One turning vector, and how many ticks it has turned:
The counts run from 0 to 567.
[ 94 148 110 125 144 166  82 150  80  99 136 107 130 151 130 141 150 154
 121 168 134  95  91 152 131 119  94 144 126 122  64 128 102]
135
[168 124 105 145 121 135  76 122 128 140 170 106 117 146 137 157 113 151
 141 113 116 120 107 114 152 191  81 102 160 104  85 136 103]
350
[149 167 127 148 118 162  78 146 127 140 108  98 126 129 161 164  95 124
 124  92 118 180 164 139  85 160 154 113 125  95 123 122 101]
522
[129 143 116 152 105 131 150 197 119 130 122 139 145 183 138 115 115 117
 123 156 129  98  85 119 127 171  87  84 113 106 148 141 129]
462
[135 138 122 124 121 144  87 101 116 131  99 179 131 103 153 159  93  98
  89 137 134 138 163 141 131 125  82 134  97 126  81 170  86]
510
[ 82 133 151 115 178 171 113 187 133 120 132 136  95 131 122 137 107 116
 107 132 142 136 128 159 138 110 129  82  77 146 111 158 150]
38
[123 123 121  86 152 133 107 157 109 118 111 136 126 133 144 139  80  96
 126 104 119 130 164  98 133 135 106  66  58 160 149 141 164]
382
[155 135 112 121 118 119 140  85 130 112 111 114 129 164 156 114 103 127
 157  98 165 121 191 130 103 137 101  60 122 139  92 129 153]
81
[130  95 101  91  92 130 104  95 118 123 164 164 101 191 119 133 113 151
 140 130 136  92 124  94 159 119 130 101 102 116 110  75 117]
275
[136 142 127 123 115 126  59 121 106 124  84  92 152 122 146 155 164 107
 133 123 179 118 150 178 144 119 133  96 142 109  86 113 126]
431
[104 125 104 143 127 160 105  79 135 127  88 139 132 117  96 122 124 103
 103 147 200 115 170 129 102 103 125  97 111 153 124 125 177]
498
[153 120  77 135 152 148 102  79 134 167 170 150  93 129  82 125 122 133
 114 131 146 126 115 105 104 154 108 110  79 150 121  87 165]
488
[ 69 138 129 133  99 159  92 137 120  95 127  82 124 153 153 141 106 150
 142 165 139 114 115 133 167 131 105 110 127  84  80 160  98]
340
[138 140  72 130 109 153  87 139 119 154 108 160 146 133 114 144 112 106
  97 152 108 140 102 107  99 163 115 147  72 133 176 102 123]
394
[172 120 119 175 122 138  78 127 118 134 153  97 126 159 130 152 128 163
 146 107 136 129 123 115 115 176 109  76 187 116 127 111 153]
356
[154 100 136 102 126 110  89 107  87 142  87 181 169 156 160 176 140 100
 117 109 115 141 139 158 142 119 114 112 102 132 156  97 137]
98
[113 144 142 151 110 143 162 194 125 123 131 117 139 189 139 116  95 113
 123 126 154 101 118 107 130 171 129  64 122  94 141 126 127]
457
[ 94 115 173 149 187 178 112 167 129 135 128 160 113 146 121 154 119 134
  97 135 136 150 117 175 120 105 116  92 108 146 146 150 169]
33
[132 126  90 134 138 146 119 100  85 132 181 132  97 157  92 127 123 140
 119 125 129 103 102  97 106 135 118 128  78 144  98  61 143]
485
[ 84 124 171 122 140 154 108 129  93 129 147 140 149 176 150 166  94 125
 114 107 118 145 135 108 119 120 171 119  83  93 153  80 131]
107
[136 125 127 194 126 151  92 127 113 132 146  83  84 124 102 147 117 147
 121  98 167 135 131 128 115 137 138  79 147 119  91  97 166]
151
[153 126 142 166 101 127 110 152 103 114 141 142 126 186 120 125 148 149
 135 122 176  92 124 130 106 114 138  66 160 119 131  85 158]
363
[134 127 135 200  77 134 121 144 114 128 128 128  95 132 101 123 119 122
 108 129 195 107 125 129 124 120 139  68 135  98  95 102 150]
157
[100 134 132  73 133 130  90 133 144 129 170 100 131 153 157 126 119 122
 162 139 138 109 109 128 179 154 114  63  84  97 103 154 134]
549
[162 150 125 132  83  83 114 117  71 123  96 146 171 144 169 125 140  88
 132 120 144 104 129 142 107 125  99  93  97 111 116  97 136]
91
[177 114 113 138 129 134  86 139 132 130 127 121 125 175 115 145 144 147
 148 102 175 105 151 131 123 145 134  63 182 135 127  93 153]
359
[ 78 122 179 164 179 177 121 168 106 123 130 145 109 150 125 147 113 134
  95 137 129 146 110 163 118 102 115  93 106 134 130 144 170]
34
[128 123 137 118 178 151 104 112  56 121  99 145 147 150 154 175 119 119
 103 104 103 154 154 154 103 112 106 150  98 154 107 103 121]
308
[109 126 106 144 135 165 143 121 162 180  93 134 116 149 103 144 138  93
  97 146 166 156 108 186 138 164 137 126  90 108 117 109 121]
326
[114 156 107 156 135 149 151  68 110 137 138 100 122 139 144 121 116 126
 125 143 149 139 117 154  99 158  80 131  95 110  47 131 121]
418
[ 94 123  93 109 144 202  90  89 152 126  96 156 125 171 117 146 117 157
 116 159 136 152 153 144  97 114 139 148 114 144 151 115 127]
404
[101 124 111 104 181 137 121  59  91 141 124  97 158 130 134 146 125  88
 119 127 146 120 138 132 145 156  84 127  89 142  84 124 148]
214
[154 113 107 153  92 149 114  73 164 134 160 176  76 160 132 134  91 174
 132 134 130 137 136 129 118 129  87  99 130 116  90 143 117]
72
[ 85 144 145 126 151 162 162 131 112 153 158 142 140 188 128 136 101  98
  99 127 139 129 114 111 120 159 157 131  75  89 135  85 112]
113
[152 122 158 135 101 126  43 130 122 153 132 169 130 121 142 179 140 117
 111 121 143 128 117 166 167 125 136 103 132  82  97 115 106]
438
[127  87 181 170 123 136 107 126 117 151 150 154 117 162 142 190  90 134
 108  96 119 153 121 133 167 152 127  91 139  84 120 121 121]
445
[108 110 173 165 128 151 146 155 130 134 145 115 122 181 140 155  78 131
 121  94 137 142 142 107 144 165 144  65 138  88 139 121 140]
451
